50 stands for zero in the data rows.
Here are some points:
array([87, 60, 55, 30, 46, 64, 49, 30])
array([95, 69, 62, 27, 51, 73, 45, 25])
array([37, 45, 52, 58, 50, 50, 57, 56])
array([64, 48, 52, 46, 46, 50, 57, 41])
array([74, 55, 56, 39, 47, 58, 59, 35])
array([40, 46, 54, 58, 51, 50, 61, 54])
array([69, 52, 53, 43, 47, 53, 55, 39])
array([58, 46, 51, 48, 46, 47, 61, 44])
array([35, 45, 41, 54, 48, 49, 39, 59])
array([34, 50, 46, 58, 56, 37, 41, 65])
array([48, 45, 49, 54, 47, 44, 58, 50])
array([32, 46, 49, 56, 52, 47, 49, 61])
array([37, 51, 45, 56, 54, 41, 40, 62])
array([77, 53, 52, 39, 45, 55, 53, 37])
array([69, 55, 66, 46, 51, 61, 74, 36])
array([34, 48, 46, 54, 53, 45, 46, 61])
array([34, 50, 47, 59, 55, 38, 40, 63])
array([48, 53, 49, 50, 54, 46, 43, 55])
array([21, 38, 50, 69, 48, 37, 63, 64])
array([69, 57, 57, 40, 51, 63, 55, 38])
array([38, 47, 34, 47, 46, 52, 27, 57])
array([38, 46, 34, 49, 46, 52, 26, 57])
array([26, 41, 49, 63, 50, 45, 57, 62])
array([28, 43, 33, 55, 47, 46, 28, 63])
array([30, 44, 43, 60, 51, 44, 44, 63])
array([82, 58, 55, 34, 47, 63, 53, 33])
array([95, 69, 59, 27, 52, 73, 45, 26])
array([24, 40, 49, 68, 50, 37, 58, 62])
array([39, 40, 51, 63, 47, 36, 66, 52])
array([27, 43, 33, 55, 47, 45, 27, 63])
Then 10 other points, each followed by its number:
array([60, 47, 50, 50, 46, 47, 57, 44]) 0
array([27, 42, 50, 58, 51, 45, 55, 60]) 1
array([32, 44, 44, 57, 50, 45, 45, 58]) 2
array([44, 50, 52, 50, 53, 51, 50, 54]) 3
array([80, 58, 53, 36, 47, 60, 53, 34]) 4
array([27, 43, 29, 52, 45, 48, 23, 63]) 5
array([48, 53, 50, 47, 53, 50, 45, 53]) 6
array([29, 44, 36, 56, 48, 44, 30, 64]) 7
array([35, 49, 47, 56, 55, 40, 42, 63]) 8
array([33, 42, 50, 60, 49, 44, 57, 56]) 9
Which of these numbered points is nearest to each point below, looking only along the 3 directions in which the first points spread most? Its number follows each.
array([25, 42, 26, 52, 45, 47, 17, 65]) > 5
array([26, 42, 49, 62, 50, 42, 58, 61]) > 1
array([59, 49, 52, 49, 48, 49, 59, 44]) > 0
array([22, 38, 50, 68, 48, 38, 62, 61]) > 1
array([28, 43, 33, 56, 47, 45, 27, 64]) > 7
array([38, 45, 43, 54, 48, 46, 46, 57]) > 2
array([85, 63, 56, 29, 47, 69, 48, 29]) > 4
array([38, 41, 49, 62, 48, 39, 62, 55]) > 9
array([43, 41, 50, 60, 47, 38, 64, 51]) > 9
array([37, 45, 45, 57, 50, 45, 49, 56]) > 2
array([44, 41, 50, 61, 47, 38, 65, 52]) > 9
array([27, 42, 49, 60, 50, 45, 58, 61]) > 1
array([93, 69, 60, 27, 53, 72, 45, 25]) > 4
array([31, 43, 38, 56, 47, 44, 37, 59]) > 7
array([91, 67, 57, 27, 49, 73, 45, 26]) > 4
array([22, 39, 51, 66, 48, 40, 61, 62]) > 1
array([46, 55, 50, 52, 56, 45, 41, 55]) > 6
array([38, 42, 47, 60, 47, 39, 58, 55]) > 9
array([27, 43, 27, 51, 45, 47, 19, 64]) > 5
array([23, 40, 50, 64, 48, 42, 61, 61]) > 1
array([34, 45, 34, 50, 47, 49, 29, 59]) > 7
array([39, 40, 51, 63, 48, 36, 67, 54]) > 9
array([91, 62, 54, 29, 47, 66, 50, 29]) > 4
array([29, 43, 45, 61, 50, 43, 49, 60]) > 1
array([35, 46, 43, 57, 49, 48, 44, 59]) > 2
array([56, 53, 47, 43, 49, 60, 42, 44]) > 6
array([97, 69, 61, 28, 53, 75, 45, 25]) > 4
array([41, 48, 49, 50, 51, 48, 49, 56]) > 3
array([33, 45, 43, 58, 50, 47, 45, 59]) > 2
array([34, 49, 46, 57, 54, 41, 41, 63]) > 8
array([34, 45, 43, 56, 50, 46, 43, 59]) > 2
array([38, 40, 52, 65, 48, 35, 67, 54]) > 9
